Small tables with named rows and columns. After each table, cells are looked up by row and column.

Table kugu
	seri	big	fafafik	sasora	fep	gora	zuvam	dugalus	korat	fasupor
bav	-0.054	-0.226	0.003	-0.428	0.201	-0.141	-0.005	-0.048	0.223	0.000
fega	-0.281	0.147	-0.304	0.394	-0.190	-0.065	-0.115	0.595	-0.072	-0.365
misum	-0.092	-0.215	0.022	-0.435	0.177	-0.151	0.045	0.056	0.180	-0.004
dinuv	-0.322	0.137	-0.234	0.301	-0.150	-0.094	-0.061	0.463	-0.008	-0.231
rusonuk	-0.040	-0.157	0.011	-0.262	0.059	-0.032	0.008	0.026	0.126	0.000
sosim	0.111	0.153	0.053	0.411	-0.508	0.262	0.428	-0.592	0.364	0.227
mibabul	0.259	0.028	0.213	0.085	0.186	0.050	-0.201	-0.172	-0.443	0.161
lag	-0.234	0.097	-0.221	0.217	-0.101	-0.115	-0.117	0.379	-0.048	-0.239

mibabul, dugalus => -0.172
misum, fasupor => -0.004
bav, fasupor => 0.000
fega, big => 0.147
sosim, big => 0.153
dinuv, fep => -0.150
sosim, dugalus => -0.592
sosim, fep => -0.508
misum, sasora => -0.435
rusonuk, korat => 0.126
sosim, seri => 0.111
sosim, fasupor => 0.227
bav, sasora => -0.428

ditod:
	riz	zafid	figup	tazef	binopuv	gov	gil	vol	suv
foniro	93	118	129	93	166	215	81	83	114
voveraf	205	103	156	116	173	175	124	88	191
rukig	172	181	173	209	104	62	196	231	179
taber	115	184	158	193	103	87	171	223	140
femidu	119	171	151	173	119	113	159	193	136
fufi	91	194	155	196	96	85	168	234	124
mig	48	196	141	180	99	109	148	223	93
kepibar	105	116	130	93	170	213	87	80	119
loni	130	170	157	178	116	105	161	197	149
zenaba	121	144	113	113	181	202	140	104	96
sepe	153	153	166	171	120	108	151	181	171
noseg	103	175	144	168	124	122	157	190	120

zafid of rukig is 181
zafid of sepe is 153
tazef of loni is 178
zafid of kepibar is 116
tazef of kepibar is 93
riz of zenaba is 121
zafid of femidu is 171
gil of sepe is 151
tazef of taber is 193
suv of rukig is 179
riz of sepe is 153
figup of fufi is 155
gil of kepibar is 87
suv of fufi is 124
Which row has the largest gov? foniro

kamoni =
fields: nuduzef, bilumek
luper: [-27.78, 55.67]
dubulo: [40.50, -14.25]
piduto: [77.69, -59.20]

What is the bilumek of dubulo in kamoni? -14.25
What is the nuduzef of luper in kamoni? -27.78
What is the nuduzef of dubulo in kamoni? 40.50
What is the bilumek of piduto in kamoni? -59.20
What is the nuduzef of piduto in kamoni? 77.69
What is the bilumek of luper in kamoni? 55.67
Which row has the largest bilumek? luper

finof:
       pud  nisobol
kup     33      204
novik  184       92
vol    209      118

kup, pud: 33
vol, nisobol: 118
novik, nisobol: 92
kup, nisobol: 204
novik, pud: 184
vol, pud: 209
Row with the largest nisobol: kup

tudas:
|  | zil | zize | mer | kabu | miti | zif | veb | zon |
|---|---|---|---|---|---|---|---|---|
| nuzivi | 0.7 | 0.6 | 0.5 | 0.6 | 0.5 | 0.8 | 0.6 | 0.4 |
| dabevo | 0.7 | 0.5 | 0.5 | 0.8 | 0.4 | 0.9 | 0.7 | 0.4 |
| san | 0.7 | 0.4 | 0.7 | 0.6 | 0.7 | 0.4 | 0.7 | 0.6 |
| vigez | 0.4 | 0.7 | 0.7 | 0.7 | 0.9 | 0.5 | 0.6 | 0.8 |
| dabi | 0.5 | 0.6 | 0.5 | 0.7 | 0.5 | 0.9 | 0.7 | 0.5 |
| fekuze | 1.0 | 0.4 | 0.4 | 0.4 | 0.2 | 0.6 | 0.6 | 0.2 |

san, miti -> 0.7
nuzivi, miti -> 0.5
nuzivi, zize -> 0.6
dabevo, miti -> 0.4
dabi, veb -> 0.7
dabi, zil -> 0.5
dabi, mer -> 0.5
nuzivi, zif -> 0.8
dabevo, veb -> 0.7
dabevo, kabu -> 0.8
nuzivi, zon -> 0.4
san, zif -> 0.4
dabevo, mer -> 0.5
fekuze, zize -> 0.4
vigez, zil -> 0.4
fekuze, zif -> 0.6
vigez, mer -> 0.7
fekuze, miti -> 0.2

surip
        rulikit  vedum  dedepel  rog  biz  ladido  pono  foret  sipu
zez         100    111      176  115   94     171   110    155   108
tir          53    116      132  132   98     184    41    136   131
mokata       94    116      116  122  133     210    86    193   116
gof          79    114      134  126   98      98   170    170   146
ritiz       138    117       77  100  108      60   153     73    99
nes         111    119      106  102  143     201    76    142   126
daga        102    118       97  112  107      15    80    142   135
gipi         91    111      124  117  147     135   145    137   107

daga, ladido => 15
nes, rog => 102
gipi, dedepel => 124
tir, foret => 136
mokata, biz => 133
gof, rulikit => 79
gof, biz => 98
zez, rulikit => 100
nes, pono => 76
gof, pono => 170
ritiz, biz => 108
mokata, vedum => 116

nofenas.csv
,pumelos,velugam
luz,188,99
ves,119,235
gesi,184,137
rel,154,177
godivab,148,139
nez,236,99
vobono,175,128
rumo,192,116
lumese,205,141
vubove,47,178
moz,196,70

luz, velugam -> 99
lumese, velugam -> 141
rel, velugam -> 177
moz, pumelos -> 196
nez, pumelos -> 236
vobono, velugam -> 128
ves, pumelos -> 119
godivab, pumelos -> 148
ves, velugam -> 235
gesi, velugam -> 137
vubove, pumelos -> 47
Which row has the largest velugam? ves

nug.csv
,basegod,sabakud,muv,pon,suludo,gapotul,pugen,sefefe,mak,pozalo
gegeba,0.41,0.59,0.39,0.28,0.44,0.40,0.37,0.50,0.28,0.32
badega,0.40,0.63,0.52,0.34,0.44,0.58,0.32,0.58,0.20,0.37
bizinet,0.55,0.65,0.45,0.53,0.49,0.60,0.60,0.39,0.55,0.45
pudak,0.47,0.27,0.44,0.62,0.52,0.35,0.63,0.44,0.53,0.52
lef,0.32,0.31,0.45,0.34,0.39,0.31,0.31,0.56,0.55,0.44
gur,0.64,0.77,0.52,0.20,0.55,0.59,0.20,0.48,0.63,0.24
sebi,0.41,0.29,0.36,0.52,0.41,0.17,0.59,0.51,0.62,0.45

sabakud of pudak is 0.27
pon of lef is 0.34
sefefe of bizinet is 0.39
pugen of badega is 0.32
sabakud of gegeba is 0.59
sefefe of badega is 0.58
pozalo of sebi is 0.45
sabakud of badega is 0.63
mak of gur is 0.63
pugen of pudak is 0.63
gapotul of pudak is 0.35
sefefe of gur is 0.48
Which row has the largest sefefe? badega

